Some points:
[ 31   3  27  -4 -43 -31  21 -26   1 -38  16 -10   0 -24   7  -8   4  23 -14  16  34  22  35  16]
[ -4   7 -31  15  25  -6  28  22  32   1  29 -25 -20  32  -7  -2 -38 -11  -2 -28  -7  17 -14 -14]
[  6  -6   2  -2  -1 -38 -14 -33 -16 -12   3  -9  -3 -23  -1  64  47 -23   4 -22  -7 -27 -43  13]
[-17  -3 -49   8  52 -10  22  -4  16 -18  36 -13  -8 -37  21 -14   8  33  49  30 -50 -43  32  13]
[  0  23 -26   3   9  16  28   7  28   2  31 -18  -3  38  -2  -1 -23 -35   0  -8  -3  19 -16 -17]
[ -6  -6 -14  -7 -10  21 -11  21  29  16  13  72  -2  58  13 -12 -17 -26  -1 -20  -2  11  -7 -16]
[ -7  -1  25 -19 -18  -3 -32  20 -29  18 -24 -34   0 -17  -3 -20 -22 -25   8 -18  -8  13 -24 -22]
[  7 -14 -37  -1  11  38 -37  46 -18   1   3   1   8 -35  -7 -22  27  22 -23  12  28  25  29  22]
[ 30   3 -33   2   7 -11 -21 -11 -25 -23 -34 -12   0 -21   2 -20  13  35 -29  10  13  19  36  24]
[ 15  -3  52  -4 -43 -29  -3 -38  10 -42   7 -13   8 -21   0 -22   4  27 -20  15  30  22  28  36]
[  0   9  68  -4  38  -9  26 -23  35   0  19 -25   5 -29  -1 -17  -7  34  35  32 -50 -41  44  -7]
[ 22  -7 -29   2   3  23  24  13   9  31  35  34 -11  28 -16 -22  25   9 -23  15  39  12  38  21]
[ 18   2 -34  12  65   5 -35  22 -34  25 -45 -21   5 -15   0 -10  14  21 -11  17  29  18  39  34]
[ -8   3   5  14 -72   6 -29   6 -31   2 -42 -25   3 -24  -6  -5  -5  35  42  41 -49 -45  40   5]
[  6  -1   6  11 -36  -7 -47 -16 -19 -33 -29 -22  10 -19  -1  66  45 -32   4 -17 -13 -15 -31   9]
[ -8  -3 -37   8  57 -18  19 -13  12 -34  30  -9   2 -29   4  -3  -8  44  41  33 -43 -49  27   6]
[ 22  -7 -43  25  32  30 -24  34 -21  23 -21  20  15 -22   3  -8  16  18  -9  16  36  13  35  25]
[-14 -20  33   4   3  21 -36  17 -29  16 -26 -30 -17 -17  -4 -11 -17 -21   1 -28 -11  19  -8 -11]
[  0   4  33  18 -10  29   8  26  -7  14  -9  74   1  22  -5   2 -24 -15  -3 -25 -14  15 -12 -14]
[ 10  -7  34   7 -37 -21  20 -41  17 -19   6 -19  -2 -16  -3 -26  22  24 -16   2  43   7  42  22]
[ 29   2 -32   5  10  -7 -50  -1 -35  16  -2 -21  -3 -15 -13 -21  27  30 -20  20  21  15  31  25]
[ -3  -4  23  -9  -8  35  20  24   2  35  12  46  -4  -7  -7   3 -19 -14  -7 -27 -17  24 -16 -12]
[ -4 -12 -12 -16 -22  20  14  20  12  31  16  54  11  58   0 -13 -22 -25   1 -19  -1   7 -19 -21]
[ -8   2  55  -9  54 -41  -6 -32   2 -38   4  -7  -7 -19 -11  60  56 -29  18 -14   0 -19 -35   3]
[-12   9 -12 -22 -23 -31 -42 -26 -40  -4 -12 -14 -11 -11  -9  -1 -29 -13   0 -19 -16  14 -13 -11]
[-14   2  22   4 -22  22  -4  13 -33  31 -46 -27   1 -26  -2  -8 -15 -20   5 -24 -14  15 -16 -19]
[ 12  10 -35  11  38  34   5  12  14  31  17  55   2  37  11  -8  16  27 -17  13  39  24  40  27]
[-13   3  11  -9 -19   2 -26  -5 -56   1 -17 -23  -5 -11  15 -11 -24 -23   5  -9  -6  14 -14 -15]
[  2   3  11   7 -22  27  22  21  12  17  17  16  10  48  11 -11  -9  30  29  38 -46 -42  33  19]
[ 20  12 -32  10  35 -12 -14 -14 -32 -20 -35  -8  -4  -8  -3 -16  28  22 -21  17  25  20  37  19]
[ -6  -4  84  22  22  20 -19  23  -8  39 -16  21   2 -33   6 -11 -26 -28 -12 -13 -14   9 -18  -8]
[ -8  -8 -13  -1 -17  19  17  43  25  -2 -11  43  -3  49  15   0 -22 -25   5 -18  -6  16 -12 -26]
[  2  -2 -18 -11   6 -46 -11 -55   3  16   1  -5 -16 -31  -4 -10 -16 -16   2 -29  -6   2 -18 -20]
[ -7   6  13 -13 -18  38 -31  32 -33   6   4 -17  -5 -31   6  -9 -22 -21   0 -31  -5  12  -9 -13]
[  5  -6   2 -27 -14  14  25  13  16  20  30   5   6  49  -2 -16  21  36 -22  16  26  32  32  19]
[-21  29   9 -12 -13 -21 -18 -14 -30 -17 -35  -5  -5 -22   9 -18 -11 -22  13 -14   3  14 -19 -22]
[ -4  -8 -12 -11 -20 -20 -33 -20 -15 -25 -25 -12   8 -11  25 -15 -26 -19   1 -24  -6  -3 -20 -11]
[-23   7  38  10 -23  16 -22  21  -9  33 -33 -15   9 -18  -6   8  -6  43 -22  22  38 -18 -32 -18]
[ 22   2 -28  -2  15 -15 -24  -6 -29 -11 -46 -14  20 -19  17  -9  24  24 -12  22  24  20  32  24]
[ -4   6  20 -16 -12  27 -32   7 -38   4 -23 -21   8 -25   1   6 -32 -17   5 -17  -1  10 -13 -11]
[-15 -19 -27  -7   6   3  34  22  19  10  -2  19  10  77 -13 -19 -15 -19  -4 -16  -2   8 -25 -10]
[-10   6   5  -1 -38 -35 -19 -29 -20 -24 -13 -17   3 -21 -10  53  46 -25  12 -18  -8 -24 -40  11]
[-11  13 -35  10  38  -1  25   2  25   4  32 -28  10  49   7 -14 -21 -23 -14 -26 -16  13 -21 -18]
[  9   8   9   4 -14   4   4  18  15  14  38  27  -9  86  14  53  50 -20  -5 -22  -3 -26 -40   1]
[ 21   0  38   1 -32 -36  24 -10  27 -13  31 -15  13 -36  -7  -9  25  23 -15   8  29  18  39  14]
[  4   1  36   2  -4  36 -12  39  -9  35  12  55  -1 -32   4 -13 -29 -30  14  -8  -1  10 -23 -12]
[-12 -18  20   1 -26 -21 -38 -32 -31  -9  -1 -20  -9 -19   1  -7  -3  34  51  42 -54 -41  35  14]
[-14   4  17   7 -27  22  35  23  42  -3 -19  23  -5  62  22  60  51 -21   0 -16   0 -17 -28   0]
[ -7   5  16   2 -15  25  12  28 -18  25   3  80  12  43 -11 -12 -15 -13  12 -18  -6  21 -24  -2]
[ 33 -10  33  -9 -46 -40   1 -17  -4 -38  -1 -18  -1 -23  -3 -17   8  21 -33  18  31  14  39   8]
[ -8   7 -32  25  26  16  21   0  31   6  45 -14  15  51   0 -12 -22 -21  10 -14   6   6 -15 -23]
[ 17  -8 -16 -29  25  23  19  21  23  23  10  32  -4  55   0 -19  25  15 -35  13  32  12  42  30]
[ -7   9 -35 -51   5  22  20  21  30   8  15   6  -6  35  -4   2 -35 -26   8  -5  -4  18 -21  -5]
[  4  10  35  -1  -8  -5 -27  21 -35  29 -33 -21  -9 -28   4   2 -28 -22  -2  -7  -8  22 -15 -15]
[ -8  -9  25 -22   1  27 -11  25   3  20   3  84   7  11 -10  -4  -5  40  34  33 -49 -34  42   2]
[ -6  11 -10  18 -70  24   2  33 -26  43 -17  36  -2 -38   3  60  44 -29  -4 -14 -10 -29 -25  11]
[ -5  -2  43  17  16  33 -12  22 -11  36 -19  55 -13 -17   3  11   8  44 -12  20  45 -30 -28 -17]
[-24   0  27  14  -8  27 -39  21 -30   9 -15 -23   3 -21  -7  -2 -28 -16  -6 -24  -3  17 -14 -11]
[  1   3 -20   9   3  24  36   3  40   8   9 -23   0  32  -5 -17 -24 -28   1  -6  -5  21 -20 -18]
[-18  -1 -47   6  45   4  41 -22   5 -22  43 -14   7 -37   3  -4 -15 -16  -9  -8 -11  17 -24 -15]
[-24   8 -39  15  24 -38  10 -33  18  -4   4 -13 -10 -30  -1  14   2  46 -35  26  35 -34 -30 -17]
[-11 -10   3 -18 -28 -11 -36 -16 -45  -2 -22 -18  13 -19  -7   6 -18 -35   4 -25  -2   7  -3 -26]
[  5   4 -15 -10  -1 -15  -6 -27 -18 -50 -13 -17 -13 -13 -14 -28  19  32 -28  12  22  12  34  16]
[-29  10  38  -3 -17  31  -5  23  -4  29  -6  46   2 -30  -4  18  18  29 -33  31  36 -25 -25 -10]
[ 47 -13 -19  -2  23  -7 -20 -12 -37 -24 -28 -19  -2 -15  -4  15  -8  33 -21  22  31 -40 -41 -18]
[  0   1   7  -2 -15  15  43 -12  30   3  16 -23  -8  -2  -7  64  54 -18   8 -20  -6 -16 -43  10]
[ -4 -10 -32   4  32 -27  13 -32  17 -20   2 -13  -2 -24 -18  -2 -19 -30   5 -23  -4  18  -7 -22]
[-23 -12 -37  -4  17 -35  -2 -51   3 -26   2  -6   5 -12  -2   3 -22 -17   5 -14  -6  19 -13 -20]
[ -7  27  32   1  25 -15  36  -4  45  -2   7 -23   8  -6  -3  -8 -12  35  37  38 -46 -57  32  22]
[ -7   5  11   0 -17  39   3  36  10  -6  -1  63  -5  35 -13 -22  -8  18  36  45 -46 -47  33  12]
[-12 -13 -27 -26   7 -17   4 -28 -11 -33 -21 -18  13 -22  -4 -21  -6 -28  12 -23  -9   7 -25  -6]
[ 23   4 -31   6  18 -16 -11 -31  -7 -19 -44 -19   5 -19  10  -8  20  17 -23  19  29  15  32  27]
[  8  -1 -48   6  34 -16  20  -7  40 -12  21 -13  -3   6  12  -6 -36 -13  11 -24  -5  10 -24 -11]
[-16   3  55  -3  48   8  20   9   2  -6  43 -29   2  75  -5  64  39 -20  -8 -22  -2 -22 -33  11]
[ 10 -15  41   0 -64 -32  16 -16  32 -23  20 -24  -8 -21   2 -24  21  17 -25  25  23  25  34  26]
[-14   2 -34  20  47 -33  -6 -33   6 -36   1  -8  -2 -17   4  -2 -36 -17  -4 -17  -9  17  -8 -16]
[-10  -7 -42  14  33 -47  36 -18 -10 -25  14  -3   9 -34   4  -1 -26 -23   7 -16  -4  12 -16 -19]
[ 20   6  49  -2 -40 -17  14 -20   6 -43  26 -13  -7 -21   9 -35  18  23 -18  16  33  20  27  21]
[  9 -10  32   4   8   7  40   4  33  -1  20 -32   8  17   2  69  50 -20   7 -17  -8 -17 -42   5]
[-16   2 -32  15   5  10  23  18  22  11  15  11  -3  95 -12   1  -5  43  48  35 -40 -33  43   6]
[  0   9 -36  15  46 -31  -7 -10   3 -35   7 -14  -8 -22  -7  -6 -17 -20   6 -25  -4  11 -16 -24]
[  7  -2  -5 -16 -18  11  21  10  -6  34  32  18   3  72   6  -7  -7  36  40  45 -46 -44  33   1]
There is one direction along which these points spread out most. Take the direction at right angles to it along which they spread out most. Go by this last direction. For each point below, how far along it does it lie, from 0 to 99? The average is 50, and the first point in the table lies past the average. One standard deviation of the points above along it is 16.
[ -8  -9  25 -22   1  27 -11  25   3  20   3  84   7  11 -10  -4  -5  40  34  33 -49 -34  42   2] 74
[-18  -1 -47   6  45   4  41 -22   5 -22  43 -14   7 -37   3  -4 -15 -16  -9  -8 -11  17 -24 -15] 41
[  0   9  68  -4  38  -9  26 -23  35   0  19 -25   5 -29  -1 -17  -7  34  35  32 -50 -41  44  -7] 71
[  0   4  33  18 -10  29   8  26  -7  14  -9  74   1  22  -5   2 -24 -15  -3 -25 -14  15 -12 -14] 41
[ -7   5  11   0 -17  39   3  36  10  -6  -1  63  -5  35 -13 -22  -8  18  36  45 -46 -47  33  12] 74
[  4   1  36   2  -4  36 -12  39  -9  35  12  55  -1 -32   4 -13 -29 -30  14  -8  -1  10 -23 -12] 37
[-14   2 -34  20  47 -33  -6 -33   6 -36   1  -8  -2 -17   4  -2 -36 -17  -4 -17  -9  17  -8 -16] 38
[-13   3  11  -9 -19   2 -26  -5 -56   1 -17 -23  -5 -11  15 -11 -24 -23   5  -9  -6  14 -14 -15] 33
[-23 -12 -37  -4  17 -35  -2 -51   3 -26   2  -6   5 -12  -2   3 -22 -17   5 -14  -6  19 -13 -20] 37
[ -6  11 -10  18 -70  24   2  33 -26  43 -17  36  -2 -38   3  60  44 -29  -4 -14 -10 -29 -25  11] 35
[-12 -18  20   1 -26 -21 -38 -32 -31  -9  -1 -20  -9 -19   1  -7  -3  34  51  42 -54 -41  35  14] 66
[  5  -6   2 -27 -14  14  25  13  16  20  30   5   6  49  -2 -16  21  36 -22  16  26  32  32  19] 73
[-17  -3 -49   8  52 -10  22  -4  16 -18  36 -13  -8 -37  21 -14   8  33  49  30 -50 -43  32  13] 72
